In the rows, zero is written as 128.
First come named turns, each shown by rows before and after it. For each pair of rows after them, which turns, in which order, take the first row to the second? The first pair is done for you.
J (before -> after):
[170 194  69  87 139 142 121 119 160 113  89 111 171 155 135  93 111 105
 105 115 163 127 121 108 142 122  88 118  73 121 108 121 135 126] -> [171 174  99  86 147 144 131 134 172 100  95 106 173 156 130  90 121 112
  83 131 147 114 120 101 117 122  65  93  82 113 120 104 125 133]
[200 117 121 158 143 150 137  83  69 130  57 142 133 126 127 106  75 108
 113 105  77 136 108 121 168 110 130 160 170 146 154 122 158 115] -> [207 115 133 168 133 150 142  92  82 118  60 134 141 120 121 102  69 114
 102 110  63 130 115 119 153 112 113 130 173 133 156 113 150 112]
[176  92 140 152 120 116 171 151 136 100 141  85 119 134 154 112 124 182
 130 151  45 136 123 115  95 105  71  95 145 109 165  44 128 122] -> [175  87 104 127 148 122 171 123 103 127 136 112  81 172 190 126 171 173
 159 165  87 150 102 123 125  99 105 175 146 155 168  53 156 136]
[147 103  79  96 120 131 131 138  88 110 117 113 118 111 122 137  95 139
 138 130 102 178 134 134 163 153 123 139 122 145 155  73 161 133] -> [148 105  86  99 116 132 138 148  89 107 116 107 128 102 114 142  82 142
 134 130  98 173 138 132 164 153 120 128 125 132 153  72 156 127]
S (before -> after):
[ 77 141 135 116 121 151 128 144 136 142 159 172 143 137 127 125 148 113
 158 114 173 183 121 152 119 161 165 132 103 123 103 180  77 108] -> [ 77 125  76 121  96 138 124 120 117 123 154 132 103 104 114 146  95 145
 171  92 144 187 138 144 167 158 159 168 121 145 129 143 125 101]
[ 85 147 142 142 100 133 129 127 109 154 122 158 119 129 149 171 134 118
  88 140 156 109 134 141 112 172 112 129 157  92 117 169 120 129] -> [ 71 137 128 145  92 133 132 129 103 149 118 151 115 106 135 176 122 126
  97 122 156 122 136 138 115 176 120 136 151  91 117 169 126 125]
[165 168 161 150 123 122 113 135 152 150 101 112 160 167 136  93 103  94
 116 149 120 116 138 124 140 137 115  87 133  96 112 149 121 120] -> [133 164 156 154 114 126 118 159 151 151 103 117 162 142 114  96  93  84
 134 122 128 158 146 133 125 158 132  87 119  93 105 163 107 118]
[ 69 127  49 140 103 152  91 131  66 137 116  69  35  88  63 140  61 107
 144 140 107 193 135 133 214 158 149 158  80 129 157 137  81 124] -> [138 145  63 142 121 135  71  84  69 154 109  54  24 149 119 130  65 128
 108 197  87  94 125 114 242 105  97 158 116 141 169  95 118 133]
Y (before -> after):
[ 94 112 129 119 143 110 111 127  68 153 119 134 129 155 155 106 188 102
 150 130 154 148 144 142 120 143 151 171 106 150 135  81 142 177] -> [ 89 120 117 118 130  97 110 117  71 130 140 109 113 146 155 119 178 136
 150 133 144 117 162 129 140 141 140 163 131 152 134  60 170 176]
[100 158 142  93 100 115 104 131 160 116 135 130  91 128 110 147 132 197
 149 115 168 104 136  88 147 131 125 120 125 123  91 134  83  85] -> [109 139 120 104  92 143 110 148 139 125 112 119  96 104  85 142  95 154
 165  86 144 161 133 107 142 148 126 135 100 133 105 144  66  84]
[140  74 148 155 175 144 158 170  95 140 111 105 163 113 148 146 125 122
 102 133  97 126 125 154  96 137  98  91 122 152 141  95 126 128] -> [131  84 164 146 177 134 157 158 106 140 125 110 160 127 161 145 153 141
  94 151 110  94 121 145  98 132  97  85 132 152 132  91 134 131]
T (before -> after):
[143 170 123 143 126 130 108 105 137 134 102 125 144 131 138 127 116 118
 134 128 132 106 144 122 147 132 137 125 114  94  93 144 114 124] -> [160 153 119 131 139 136 111 101 116 148  93 125 129 150 149 125 131 116
 135 139 127 102 132 129 150 120 125 150 123 122 106 137 129 127]
[ 88 116 135 115 118 149 136 127 144 114 148 122 110  93 115 144 127 136
 134 117 131 158 128 140 114 149 167 154 115 128 117 116 123 117] -> [ 97 106 134 109 132 153 135 117 135 122 142 126  99 111 130 146 139 132
 132 127 127 158 121 149 119 141 162 173 119 144 129 112 128 122]
[179 148 185 118 161 126 131 124 148 136 123 126 131 170 179 119 140 142
  87 139 106  76 126 111 123  71 106 157 165 143 137 102 101 147] -> [153 174 197 134 135 117 126 145 177 119 135 112 156 129 148 117 110 148
  86 116 109  80 146 103 110  86 115 107 158  95 113 113  81 131]
Now pairs of rows:
(2 to 3 turns a pair)
[197 182 118 138 141  45  94 103 181 130 126 133 126 146 130  83  83 136
 124  90 143  92 119 117 164  71 102 115 121 128 121 146 113  90] -> [178 133 168 136 146  65 123 166 193 117 136 141 147 130 102  68 105 119
 104  94 116 131 110 125  97  95  73  76 104 129 139 138  69 101]	Y J S
[119 126 131 165 110 137 124 149 143 111 137 103 150  98 102 128 101 131
 132 107 109 148 150 140 114 145 122  94 126 103 135 124 104 117] -> [129  93 132 150 133 136 135 146 133 112 143  97 118 124 124 135 135 154
 116 134  89 117 137 142 118 129  91 120 158 145 163  88 134 136]	S J
[ 82  47 146 104 134 136 147 183 172  97 140 131 168  98 147 151 140 108
 123 111 106 144 153 141 101 113 154  60 138  98 125 123 107 142] -> [100  20 105  96 143 126 147 155 146 107 141 118 117 115 170 167 145 142
 124 128  94 118 148 136 137  93 143 124 170 150 156  82 165 157]	S J S
[172 118 123 117  89 144 150  84 133  96  97  94 143 180 125 118 126 100
 128 157 118  54 132  97 159  68  81 198 177 128 163 101 141 116] -> [151  71 153 123  87 160 176 139 136  85 100  98 166 162  93 114 133  84
 116 150  89  94 129 109 103  85  58 167 163 130 184  95 103 122]	Y T J
[131 131 148 126 159 161 101 117 138 138 121 180 138 177 164 131 184 125
 115 152 140  92 128 126 102 116 146  95 127 123 115 177  94 158] -> [126 168 100 142 107 137  84  88 150 105 125 128 130 117 133 150  97 163
 128 117 120  75 164 103 151 125 147  80 147  95 106 153 130 134]	J J Y
